Each path is a new rotation, seen through one point. The rows after it are directions, each followed by how far the rotation turns it, in deg/step (0 if it stays put).
Each turn is a multiple of 5 degrees from 10 to 175, or 0.
Each row of a path follows its step; steps can be skipped.
path 1
step 1: [-22   6  19 -19 -13  60 -21  25  15  33  -3   7   8   9  13  79 -26 -22
   1 -26  22   1   7 -29  -6 -34 -12  10  21  -8  22 -39  11  27   8  -6
 -25  -5  -6 -36  -1 -35  -3  -9  18   5 -35  -2  31  18]
step 2: [ -1 -38  29   7  -8  30  10 -42  -6  23 -35 -31 -18 -13 -12 -22  -5 -24
  27 -27  15 -29  -1  20  14 -26  -1 -34  -7  34  61  10  -8  27  -2  -6
  13  46  -4 -16  26  24  -9 -12   8  18 -43 -28  15 -29]
step 5: [ 34  37 -12 -10   1 -15  21  30  32 -24 -22  -5  33   6 -29  47   5 -22
 -21  16  -8 -31  -5   1 -19  15  26 -10 -12 -16  49 -14   0   1  26 -29
   9 -23   1  18 -32  36 -27   5 -20  48  29 -40  17   4]
step 7: [-24 -50  16  13  54 -24  37 -25  -6  38  22  -2  12   6   2 -26 -22  33
 -20  -6   5   4  -5  47  14  -9  -2  -7 -24  37 -24  35  40 -23   0  45
  15  35 -14  12  -2   8  14   5  -8   7  32  22  28   4]
step 9: [-51  23  12 -36 -26  33 -14  30 -14 -33 -22  21  22 -38  10  30  -7  16
  23 -32  -6  30  27  -1  -5  32 -28  12  -5 -15 -20 -34 -15 -27  -8 -14
 -42  -3  -6  -4 -29  22 -29  52 -17 -11  -8  13 -12  13]
step 15: [ 28  32 -14  17  14  54   1 -19  -8  -5  54  -2  21  50  40 -36 -21   5
  20 -19  35 -11 -12  31  -1 -62  28  -3 -12  26 -18   7  42   3  -8  10
  16  -4  14   4  -8  -2  18 -30   4  -5  -6  19   1 -19]
step 19: [ 65  -3  -1  41  13 -31  -6 -13  33   1   9  14  12 -22  28 -18 -16  11
   6  59   0  53 -13 -12 -19   6  21  27   3   1  -7   0 -26  27 -27 -20
  -9  24 -43   3   2  10 -20 -39 -45  -6  -3   4  12 -10]
step 20: [-28   8  -9  11 -26   3  18  17  27  23 -27  66   0  39  40  19  15  22
  38  27   9  11  12  33 -17  -4   4  -8 -48  10 -19 -18 -15   1 -57  32
 -43 -21 -17  14  -3  -1  26  -3 -11   1  21   2  -2  -1]
step 22: [ -7  50  58  24 -26 -30  -2  22  -7  37  24 -38 -17 -34 -22   3  21   2
  -5 -24  -3  -6 -14 -23  28  25 -17 -14  18  21 -33 -20 -33  -9  19  -5
  23  25   8 -24  42   3 -24  26   0 -31  12 -25   4 -24]
step 24: [ 28  -4 -12  -5  21 -12 -20   6  -2 -11 -25   8  24  24 -19 -19   1 -31
  50  34  -1  25  18  -7  30   7  35   1  -2 -23 -33  31  21  17  31 -22
 -12 -12  20  42  11  -8  54  20 -33  35 -33  14 -41   7]
Directions:
[  9   0 -12   9   0  16  -8  -5  10  -5  -9   2  -3  -7   1  -2  -7   4
   8  -1  -1 -14  -4  -6   4  -2  -4   0   0   3   7   1   5   6   2  -4
   1  -1   7 -11  -6  -4   3 -16  20  -9   3   5   7   4] => 25
[  7  -3  -3  -7  -4  21   6  -4   4   2   1   4   4 -13   6  -8   0   3
   2   2   1  14   5  -9 -10  11  -2   6  -1   1  -1   5   1  -3  -8  -8
   4  -2  11  15  -3  -3   8   2  -5   4  10  -8  -6 -15] => 70
[  0 -14   1  -8  -5   6   0   3   5  16  -1  -4   8  13   5  -7  -1  -1
  -5  13  -4 -12   5   3  11  -7  -1   8 -10   2   1   1   2   1   4  -2
 -15   7  -8   1   3   8   7  -7   3  -2   0   0 -14 -12] => 80
[-20   7   6   4  -5   1 -12   4 -13  -8   0   1   5   3   2  -1   8  10
  -2  -4  12  -2   6  -6  -1  -8  -2  13   0  -8   3   4   0   3 -10   6
  -7  -1  -7   0 -13 -11   7  -3   4  -1  12   1   5  -9] => 130
[ -9  17  -5   6  -7   7   2 -14  -2  11   0   1  -8   2  -4 -12   1   3
   7   0 -16   5   4  -4   0  -4  14   0   6  -7  -3  -4  -6  -4  10  10
 -14   4   8   2   3   8   2  -1   2   8  -3  -1  10  -3] => 160
[  1   3  -3  -9   1 -16   3  -8   6   6  -4  -2  -7  -3  -9  -7  -2   4
   9  -8   3 -11  -4  -3 -11 -17  -9  -7   3  -9  -1   5   1  -4   6 -18
   1  -1  -8   9 -12  -1   7  -7  -8   4   1  -1  -3  -4] => 135
[ -5  -1   3   2  -4   3  -7  15   0  -7  -5  -1  -3  -4  -7  11  -5  -1
   4   9  -1   0   3  -9 -21  -6  -3  -9   5   5   8  -3  12  -7  10   4
 -10   4  -1   0   5   4  -3  12  13   7   2  -9 -11  -3] => 90
